In the rows, zero is written as 128.
Each named move below is a turn or a mirror, shown by a few rows before and after it. Which moves, in which order, take the first row of each later pair to the second? The first pair is answered.
j706 (before => after):
[179 125  91 131 122 112 123 119 139 122 118 107 141 127 120 165] => [158 112  92 132 122  87 123 125 142 126 128 110 152 121 134 158]
[138 139 112 156 164 126 145 128 104 125 130 134 122 121 121 136] => [127 135 118 152 162 117 146 129 105 125 138 130 125 114 129 135]
[121 106 105 134 105 105  90 151 129 142 127 150 127  97 157 113] => [155 146  99 135  93 161 103 129 138 129 100 146 100 117 122 122]
[126 110 179  47  74 165  88 124 150 133 124 112 142 170 131 102] => [119 103 182  44  79 148  87 130 149 135 130 111 149 157 143 101]
j361 (before => after):
[131 160 116 137 137 141 117 109 125 131 115 132 142  77 146 142] => [138 166 112 130 121 141 106 113 125 135 114 128 138  81 146 148]
[195 188 102 147 114 134 108 110 120 136 100 135  82 139  94 157] => [ 98 137 169  76  76 143  81 125 138 154  80 122 123 107 150  91]
[132 127 162 127  99 165 165 145 124  96  92 135 146 137 130 123] => [147 136 154 149 115 162 174 133 124  93 102 131 137 142 122 133]
j921 (before => after):
[119  98  92 104 112 119 166 153 106 156 128 128 157 119 155 111] => [131  93 101  92 106  99 152 134 117 154 145 131 151 113 154 127]
[147 109 120 125 149  99 125 155 133 136 163 110 132 166 112 126] => [142 108 116 125 151 106 134 163 129 133 159 110 135 168 115 124]
[138 129 162  85 124 119 113  67 191 150 151 145 131 119 129 160] => [ 98 160 114 133 141 197 158 144 139 138  79 135 139 171 142 115]
[150 116  98 127 122 100 123 149 137 134 143 123 123 163 131 138] => [145 119 100 132 119  99 123 159 132 133 140 126 125 166 128 140]
j283 (before => after):
[143 120 126  84  73 119  93 192 138 125 123  93 151 207  85  95] => [197 189  71 165 104 103  95  99 138 100 116 134 114 104  85 188]
[ 98 112 152  90  99 113 101 139 137 165 125 122 141 134 135 121] => [138 144 135 102  89 120  95 106 147 154 117 132 121 120 118 159]
[119 139 133 120 119 105 137 132 112 137 134 123 138 124 124 109] => [135 152 129 110 108 116 133 127 119 138 133 122 129 126 117 117]

Each pair is 2 to 4 moves apart.
[170  89 166  87 128  76 104  93 167 131 193 115 127 145  90 147] => [203 116 133 116 136  94 116  93 158 124 182 120 105 163  74 170] : j283, j283, j361, j706
[145 139 132 145 105 162 104 135 154 121 122 128 155 124 114 152] => [123 132 117 158 114 151 102 159 143 127 116 124 164 115 127 143] : j706, j283, j283, j921
[119 152 116 143 133 197 156 162 118 137  96 115 124 187 112 111] => [ 86 100 118 150 163  66 120 130 126 157 157 131 146  86 167 145] : j283, j706, j921
[137 168 103 170 121 107 125 119  90 132 137 167 101 121 120 156] => [133 145 151 140 121  86 122  81 114 128 167 166 108 114 116 147] : j283, j706, j283, j921
[152 176 120 143 111 180 132  90 129 110  98 136  97 108 108 146] => [ 88 145 126 169 155 147 153 101 109 112 105 142 131  78 152 117] : j283, j283, j283, j283
[134 107 168  92  98 135 106  84 160 122 139 122  85 121 121 132] => [160 119 132 156 158 118 138  89 133 110 165 129  78 127 106 150] : j283, j283, j361
[114 113  93 166 172 113 145 113  96 121 160 129 144 134 132 117] => [ 85 127 100 133 104 130 104 110 120 130 117 134 149  82 173 120] : j706, j361, j283, j361
[105 109 162 121 143  84 118  98 143 133 158 146 141  70 144 131] => [ 88 149 148 164 163 163 170 112 117 112 106 143 137 107 131  99] : j706, j921, j283
[169 113 156  81 113 128 110 106 155 126 161 123 115 158  86 132] => [170 126 108 129 148 135 136 152 122 126 156 117 114 191  88 126] : j921, j706, j361, j283
[102 121 124 115  89 171 124 131 109 125  77 103 104 122 143  97] => [156 132  68 166 131 126 135 141  89 128 117 103  89 131 124 143] : j361, j706, j361
[183 169 104 146 129 154 152 119 120 111 130 125 100 148  89 160] => [182 159  99 144 137 146 154 135 116 113 133 115 103 168  86 147] : j283, j283, j361, j283
[106 132  98 131  91 149 101 146 132 134  97 135 133 106 154 128] => [100  98 120 152 161 136 155 139 116 131 145 125 144 145 129 104] : j361, j283, j361, j706
[113 124  92 142 137 116 137 197  99 148 125 117 142 159 151 111] => [162 122  91 119 112  76 100 160 126 150 150 117 127 132 139 161] : j283, j706, j921, j283
[145  96 157 101 127 115 130  92 132 136 179 136 124 140 103 115] => [113 126 113 171 169 131 159 114  91 125 138 148 131 117 136 114] : j921, j283, j283, j706
[182 132 130 115 127 134 138 123 137 125 150 130 107 174  83 147] => [ 97 145 109 155 135 150 149 165  99 126  89 140 134 132 153 112] : j361, j283, j706, j921
[173 118 112 113 134 124 130 171 130 139 180 107 129 197  94 122] => [160 122  96  95  84  90  75 154 145 152 162 127 134 107 146 159] : j283, j706, j361, j283
[ 89 143  59 149 126 114 144 173 111 119  71 126 170 149 145 110] => [108 147  47 153 127  88 133 161 119 124  80 134 162 121 152 134] : j283, j283, j706
[123 122  86 138 122 119 131 199  99 132 113 102 134 169 143 116] => [142 152  65 184 140 123 141 159  99 120 109 120 118 127 143 152] : j283, j283, j706
[139 161  71 138 147 114 123 109 119 163 140 140  69 122 160 144] => [105 167  81 143 148 133 138  98 116 158 119 146  72 107 174 125] : j361, j706, j283, j361
[ 89 118 142 137 148 136 151 138 112 122 131 125 152 137 128  94] => [118 102 150  98 119  99 114 128 135 138 158 124 143 136 117 117] : j283, j921, j706
[132 130  91 133 115 128 116 192 112 137 124 114 139 162 140 118] => [143 161  84 176 145 122 131 131 108 121 124 138 123 102 136 152] : j921, j706, j921, j283
[165 104 113 128  75 146 123 101 153 119 149 138 106 107 115 163] => [166 116 119 121  75 167 132 101 149 112 136 134 100 122 109 150] : j706, j283, j706
[105 113 135 108  99 148 130 177 132 131  89 113 125 154 149  96] => [107 136 103 144 114 126 118 145 124 122  81 133 120  80 172 138] : j283, j283, j361, j361
[108 119 129 152 141 172 149 142 121 124 110 129 128 152 137  98] => [113  85 164 110 128 125 124 122 141 137 147 126 128 143 133 108] : j283, j921, j283, j283
[167 134 102 121  85 173 119 157 143 134 103 115 114 178 103 133] => [100  70 141 127 135  78 113 120 145 150 158 129 150  94 153 125] : j283, j283, j921
[156 108 183  84 131 125 132  54 175 111 152 131 124  93  95 154] => [ 97 139 124 121 134 203 166 181 117 107  70 108 145 157 131  96] : j361, j361, j706, j921
[ 62 114 161 125 136 116 137  97 138 140 136 125 134 109 123 103] => [141 142 135 107 101 141 119 107 154 135 134 110 104 165  75 132] : j283, j361, j361
[117 158 146 121 113 143 111  69 155 119 115 156 111  60 137 141] => [102 106 114 158 185  95 151 175  97 135 156 126 142 150 140 103] : j361, j283, j361, j283
